arr =
array([[116, 139, 125, 127, 116, 111, 123, 139, 128, 121, 118, 135, 133,
        103, 121],
       [127, 137, 130, 131, 130, 119, 118, 147, 137, 119, 126, 138, 128,
        129, 139],
       [117, 115, 125, 144, 120, 131, 123, 142, 111, 127, 118, 129, 137,
        119, 121],
       [139, 123, 138, 128, 136, 131, 126, 127, 122, 130, 141, 124, 119,
        139, 133],
       [130, 120, 111, 117, 123, 139, 119, 101, 129, 130, 122, 120, 110,
        116, 136],
       [129, 122, 126, 123, 127, 132, 113, 121, 128, 122, 123, 124, 121,
        132, 122],
       [113, 120, 143, 135, 106, 127, 138, 135, 131, 151, 115, 119, 129,
        133, 143],
       [139, 123, 128, 123, 142, 135, 123, 125, 123, 123, 145, 121, 133,
        135, 117],
       [139, 126, 129, 124, 138, 130, 144, 129, 119, 120, 136, 126, 135,
        130, 124]])
Rows and columns are counted from 0.
row 0 col 0 => 116
row 0 col 6 => 123
row 8 col 9 => 120
row 0 col 2 => 125
row 6 col 7 => 135
row 7 col 5 => 135
row 4 col 2 => 111
row 3 col 9 => 130
row 4 col 8 => 129
row 5 col 10 => 123
row 8 col 4 => 138
row 8 col 0 => 139
row 2 col 13 => 119
row 7 col 7 => 125
row 6 col 13 => 133
row 3 col 13 => 139
row 1 col 10 => 126
row 8 col 5 => 130
row 3 col 1 => 123
row 2 col 10 => 118
row 1 col 9 => 119
row 1 col 0 => 127
row 3 col 5 => 131
row 5 col 12 => 121
row 5 col 2 => 126
row 5 col 7 => 121
row 3 col 2 => 138
row 8 col 13 => 130
row 8 col 14 => 124
row 1 col 5 => 119
row 7 col 0 => 139
row 1 col 3 => 131
row 6 col 12 => 129
row 1 col 2 => 130
row 5 col 0 => 129

X =
[[128 118 131 149 134 118 133 131 108 143 128 142 113 122]
 [125 132 131 109 132 131 120 137 125 115 120 122 133 138]
 [132 117 130 115 120 100 143 124 114 122 135 137 122 132]
 [143 110 129 122 112 109 131 128 100 117 138 141 108 115]
 [133 132 134 138 123 111 130 136 126 134 124 124 132 121]
 [144 133 128 132 126 114 135 133 141 124 141 135 119 118]]
Indices start at 0.
(0, 0)	128
(0, 9)	143
(5, 10)	141
(3, 10)	138
(4, 1)	132
(3, 4)	112
(1, 0)	125
(2, 2)	130
(4, 6)	130
(2, 6)	143
(1, 2)	131
(0, 10)	128
(0, 4)	134
(5, 5)	114
(4, 10)	124
(0, 7)	131
(2, 9)	122
(1, 1)	132
(3, 9)	117
(3, 6)	131
(5, 0)	144
(2, 12)	122
(4, 0)	133
(0, 2)	131
(4, 13)	121
(1, 9)	115
(2, 10)	135
(5, 7)	133

a = [[133, 130, 125, 134, 130, 131, 133, 132, 124, 128], [125, 130, 131, 127, 132, 129, 132, 129, 118, 126], [135, 127, 111, 134, 135, 131, 141, 141, 112, 128], [134, 131, 130, 132, 125, 129, 122, 128, 136, 132], [128, 114, 118, 120, 127, 111, 117, 139, 128, 131], [136, 131, 123, 138, 135, 137, 128, 135, 113, 136], [119, 128, 130, 121, 130, 128, 137, 122, 123, 118], [128, 109, 109, 113, 119, 98, 125, 150, 139, 122], [112, 130, 137, 117, 130, 127, 137, 117, 121, 116], [141, 134, 124, 134, 126, 130, 128, 141, 125, 134], [127, 132, 133, 126, 125, 127, 128, 126, 132, 128], [125, 134, 136, 126, 131, 131, 131, 130, 116, 127], [138, 139, 120, 141, 135, 142, 149, 143, 105, 125], [113, 134, 143, 116, 126, 127, 131, 119, 127, 123], [129, 128, 128, 126, 124, 123, 126, 132, 133, 128], [135, 131, 117, 131, 132, 132, 142, 145, 110, 127]]
a[0, 0]	133
a[13, 3]	116
a[11, 4]	131
a[3, 6]	122
a[3]	[134, 131, 130, 132, 125, 129, 122, 128, 136, 132]
a[:, 0]	[133, 125, 135, 134, 128, 136, 119, 128, 112, 141, 127, 125, 138, 113, 129, 135]
a[:, 3]	[134, 127, 134, 132, 120, 138, 121, 113, 117, 134, 126, 126, 141, 116, 126, 131]
a[8]	[112, 130, 137, 117, 130, 127, 137, 117, 121, 116]
a[15, 8]	110
a[11, 3]	126
a[2, 3]	134
a[11, 1]	134
a[7, 2]	109
a[14, 7]	132
a[13, 1]	134
a[:, 9]	[128, 126, 128, 132, 131, 136, 118, 122, 116, 134, 128, 127, 125, 123, 128, 127]
a[4, 4]	127
a[15, 7]	145
a[:, 2]	[125, 131, 111, 130, 118, 123, 130, 109, 137, 124, 133, 136, 120, 143, 128, 117]
a[:, 6]	[133, 132, 141, 122, 117, 128, 137, 125, 137, 128, 128, 131, 149, 131, 126, 142]
a[4, 9]	131
a[4]	[128, 114, 118, 120, 127, 111, 117, 139, 128, 131]
a[13]	[113, 134, 143, 116, 126, 127, 131, 119, 127, 123]
a[2, 0]	135
a[1]	[125, 130, 131, 127, 132, 129, 132, 129, 118, 126]
a[8, 2]	137
a[:, 1]	[130, 130, 127, 131, 114, 131, 128, 109, 130, 134, 132, 134, 139, 134, 128, 131]
a[6, 4]	130
a[0, 1]	130
a[3, 7]	128
a[2, 1]	127
a[10, 2]	133
a[10]	[127, 132, 133, 126, 125, 127, 128, 126, 132, 128]

W = [155 111 154 153 107 151 110 109 106 153 111 151 154]
W[0] = 155
W[1] = 111
W[-3] = 111
W[5] = 151
W[-4] = 153
